Rotation paths and how fast each direction turns (degrees a step)
Each turn is a multiple of 5 degrees from 10 to 175, or 0.
Each row of a path follows its step; steps can be skipped.
path 1
step 0: [ 23   9  17   3  -9   0 -15  11 -12   0   6  11   6  -3 -18  -2 -10  12
  20  16 -14  21   2  -5  22  -7  11 -12 -13  15  -4   3  -2  21   6  -7
 -23   8  13  17   6   4   1 -27]
step 1: [ 21 -20   0  17   3  12  -4  33 -13 -11  -7  33  15  12  11  20   3   8
  12   3  -4   6  -1  11  10   6  17  -8  -1   1   2 -13  -8  -1   0  -7
  -5   0   1  25  -4  -7  -7 -24]
step 3: [  2  -6  -8  13 -14  24  -3 -12   9 -17   6  -4   7 -12  -1  -5   1 -13
   5  -5  -9   1   0  12 -41 -12  13 -22   2  -2   9 -17 -18   0  13 -18
   3  10 -18  17 -16 -12 -11 -12]
step 6: [-12  -3  19 -21   8   2  -5 -11 -18   8  20  11 -23   8  24   4   1  -3
  21  14 -16   0  -1 -10  12 -30  20 -19   1 -11  -3  17  15  15   1 -12
  -2   3  -4   8  -8  -1   8  -7]
step 7: [  4  -2   0  -2  -8   5 -10  12   3  15  21   9 -19   1  15  14 -18  -2
  15  28 -10   6   3   2  39  14  10 -23 -18   5 -10  21 -12   0  10 -11
 -15   0  -1   8  -2   5   7  -5]
step 8: [ 10   8  10   7  -4  20 -14  18 -20  -9   4   0   9   1   2  12   4   8
  12  11 -20   5  -7   2  27  14   7 -18   6  -3  -9  -7  -1 -20 -21 -26
 -32  -4 -12   3  -8   1  -2 -14]
step 10: [ 29   1   6   6 -14  10  -1  17  20   6   0  12  22   3 -10   1   3  -1
  -2   7 -18   3  -6  18 -28 -24  -9 -18 -18  13   6  -5  -9 -17  -9  -7
   1   3  -5  16  -2  -6 -21 -18]
step 11: [ -5   6   8  -7  -2  10  15  24  12 -26  -8  13  15  -3  -1   4  15   0
   1  -6 -19  19 -16   1 -28 -27  12 -15  -9  -1  -7   0 -10   5  22  18
  -5  -2  -4   3 -16 -22  -3 -11]
step 14: [-21   3  13  -8   8  22   1 -16   7  -8  21  -3 -16  -7  26   7 -22  -2
  -6  31 -20   1   2  -4   8   6 -13 -22  12   3  -4   8  -4  -1  14 -16
 -14 -13  -5   0 -15   3  11   1]
[ 0  1 -4  4  3  0  2 -5 -2  0  5  3 -1 -3  6 -4 -1 -5  3 -3 -8 -7 -5  3
 -1  0 -5  3 -5  0 -2  0  6  1  2  5 -1  6  0 -4 -6  1 10 -1] | 45
[-2 -5  0  7  0 -8 -2  2 -6  2  2  1  0  2  3  5 -3  5  4  1 -1  3 -7 -4
 -1 -3  1 -5  4  0 -2  6 -1  6  0 10 -3  3  5  2  6 -2 -2  2] | 60
[-4  0  9  2  3  5 -7 -4 -3  1  3  0  2  0  3 -1  5  2  0 -2  1  1 -5  2
 10  5 -1 -1 -7  6 -1 -2 -3 -3 -2  0  3  2  7  1  6  1  1 -5] | 45
[  0   4  -9   1 -10   2  -1  -1  -2  -2   1  -4  -9  -3  -5   1   8  -2
   4  -5   0  -3  -2  -4   2   0   1  -3  -3  -1  -7  -1  -6  -1   0   0
  -4  -2   5  -2  -1  -3  -1   1] | 85
[ -5  -3   3  -6   4   4   4   1  -8   1  -5   3  -2   1   4   5   3   0
   1  -1   2  -3   1  -2  -3   4   5  -3   4   2   0  -2   1   0   0   3
   3  -1   6  -5 -11  -7  -2  -4] | 145
[-5 -5  3 -3  5  2  8 -1 -4  3 -1  0 -6  5 -5 -4 -1 -3  6 -1  1 -1  3 -3
  1 -2 -6 -6  2 -1  2  4 -2 -6  7 -3 -3  1 -1 -1  7  1  6  2] | 45
[ 0 -2 -5 -6 -2 -3 -1  2  0 -1 -2  0  6  0  8 -2  1 -4 -2 -5  4  2  0 -1
  4  8 -2 -4 -1 -1 -4  0 -4  1 10  0  3 10 -5  6 -1 -2 -3  2] | 175
